In the data rows, 50 means zero.
Every row has a hidden score from 0 to 20. What is each row's score? 10 is about the middle.
[57 64 49 80 14 75 58 22] 0
[39 35 15 23 36 76 55 61] 1
[62 51 46 48 52 66 47 28] 11
[46 39 49 67 45 53 56 43] 3
[54 33 53 80 64 38 60 62] 5
[86 62 61 67 40 52 74 49] 3
[59 32 53 39 53 62 66 59] 9
[52 37 55 27 56 39 50 58] 17
[61 62 61 58 43 40 52 33] 11
[46 55 54 48 40 48 77 67] 8
[45 79 81 58 46 37 50 21] 20
[43 29 32 87 69 20 34 65] 3
[57 65 48 43 46 77 42 62] 7
[63 61 37 30 44 62 58 44] 11
[55 43 54 65 68 25 44 66] 12
[48 51 43 46 64 57 62 38] 17
[26 30 55 53 72 22 49 69] 18
[64 59 58 61 44 56 53 52] 6
[59 74 69 64 32 51 68 23] 10
[55 74 65 55 38 53 59 33] 13
[44 46 33 55 47 55 55 67] 2
[50 57 48 58 59 43 34 63] 11
[62 79 66 43 14 61 83 27] 8
[61 71 64 66 33 46 56 29] 8
[50 49 55 40 49 66 62 48] 12
[38 39 37 26 59 51 39 59] 15
[79 59 41 34 20 74 53 24] 1
[69 58 53 91 40 41 39 48] 0
[82 51 72 46 44 73 69 38] 10
[64 54 59 59 42 67 67 29] 7
[59 60 35 94 37 38 43 49] 0
[63 68 60 68 47 49 36 25] 11
[65 58 73 62 60 50 19 48] 14
[40 54 61 38 30 57 74 25] 13
[63 35 55 60 37 66 67 28] 2
[44 66 75 47 56 25 48 41] 20
[25 36 35 53 52 55 61 59] 6
[30 41 41 58 52 51 61 57] 7
[30 57 63 58 56 32 47 60] 16
[63 49 48 50 58 38 48 62] 11
[23 15 50 24 74 45 56 66] 20
[61 33 33 38 55 55 36 58] 6
[47 46 58 45 58 48 57 56] 15
[42 35 28 56 61 58 29 55] 5
[52 53 50 54 42 54 50 45] 7
[42 40 49 40 51 35 46 64] 11
[74 83 51 53 11 61 56 12] 2
[56 78 80 63 21 30 64 25] 10
[24 40 58 48 63 29 37 74] 16
[49 19 48 18 58 56 50 74] 12
[20 27 41 22 59 43 58 68] 17
[52 53 57 53 42 38 57 38] 11
[50 57 56 50 33 62 66 18] 9
[58 67 61 65 34 57 42 26] 6
[55 41 60 53 41 49 65 45] 7
[35 23 29 45 64 42 58 84] 7
[58 69 66 55 36 53 38 18] 12
[32 45 38 39 54 47 43 50] 13
[43 48 50 53 53 65 35 41] 10
[68 99 71 62 12 58 65 42] 3
[55 49 40 69 60 51 57 58] 6
[55 46 47 30 34 43 75 44] 10
[14 33 41 56 65 29 45 82] 11
[61 41 39 51 39 64 59 60] 0
[45 45 22 25 29 73 55 44] 2
[38 53 57 50 63 40 35 57] 17
[44 35 47 59 65 33 54 72] 10
[52 50 59 41 60 36 38 59] 17
[13 41 31 46 84 38 54 74] 20
[27 41 49 69 52 45 38 60] 5
[48 37 39 53 53 61 47 57] 5
[53 52 58 49 74 26 36 54] 20
[42 46 62 55 55 39 70 49] 15
[46 48 55 47 42 49 47 30] 11
[32 62 50 39 30 45 63 33] 12
[45 46 42 62 65 58 56 53] 11
[37 26 40 56 74 46 38 65] 11
[48 46 64 60 57 50 65 66] 11
[66 25 62 57 43 75 76 49] 1
[31 42 48 24 78 53 42 72] 20
[25 41 45 45 41 66 34 51] 5
[47 46 31 40 48 62 35 45] 7
[62 56 70 54 50 48 58 37] 15
[49 62 55 16 45 43 53 33] 20
[66 51 61 75 46 45 58 43] 4
[63 47 47 92 61 51 31 59] 0
[49 47 45 47 43 43 45 46] 8
[61 68 57 59 31 63 69 45] 4
[49 76 56 40 30 43 51 27] 14
[66 47 55 47 24 37 73 36] 4
[69 40 64 73 69 32 40 40] 13
[39 47 26 35 49 49 32 72] 6
[48 59 55 51 40 34 56 43] 11
[40 34 37 35 66 32 35 59] 16
[47 59 32 51 49 63 57 58] 6
[40 52 53 33 50 33 40 48] 18
[45 58 43 53 42 52 41 40] 8
[46 66 52 38 45 66 45 40] 14
[38 36 31 31 43 62 55 51] 7
[67 77 65 65 37 40 56 40] 9
[50 40 45 43 51 56 50 55] 9
[48 34 57 19 66 34 34 60] 20
[45 39 71 43 61 40 41 49] 19
[59 50 49 52 57 40 50 72] 9
[41 42 39 53 52 33 46 54] 9
[42 57 47 29 52 58 50 59] 16
[50 30 40 54 77 41 36 63] 13
[66 43 68 60 39 46 48 34] 6
[54 41 56 67 53 41 69 43] 9
[36 57 50 58 48 43 38 61] 8
[63 49 58 48 51 54 49 43] 12
[62 65 43 51 44 43 72 48] 10
[69 38 50 57 53 64 54 41] 6
[47 42 53 37 52 45 60 49] 15
[61 60 40 59 42 57 72 70] 1
[54 41 40 31 46 45 60 42] 12
[48 36 44 74 73 35 39 61] 9
[50 66 71 47 48 33 56 63] 16
[64 62 61 50 37 47 56 47] 8
[51 60 50 55 53 63 43 50] 10
[42 71 48 47 30 48 57 15] 12
[49 54 56 66 61 31 51 46] 15
[69 48 50 66 62 55 59 55] 8
[28 59 50 18 46 53 55 42] 20
[56 45 60 34 60 58 34 38] 19
[39 28 37 44 73 46 54 67] 14
[63 68 63 42 43 51 75 56] 14
[47 47 30 41 39 63 50 44] 4
[62 47 49 67 39 79 55 37] 0
[44 52 45 67 61 41 49 67] 9
[58 46 35 47 28 69 67 37] 0
[65 49 94 44 59 54 60 63] 19
[52 70 58 49 44 52 50 44] 13
[49 40 35 50 51 59 58 74] 3
[54 43 32 75 58 27 22 31] 6
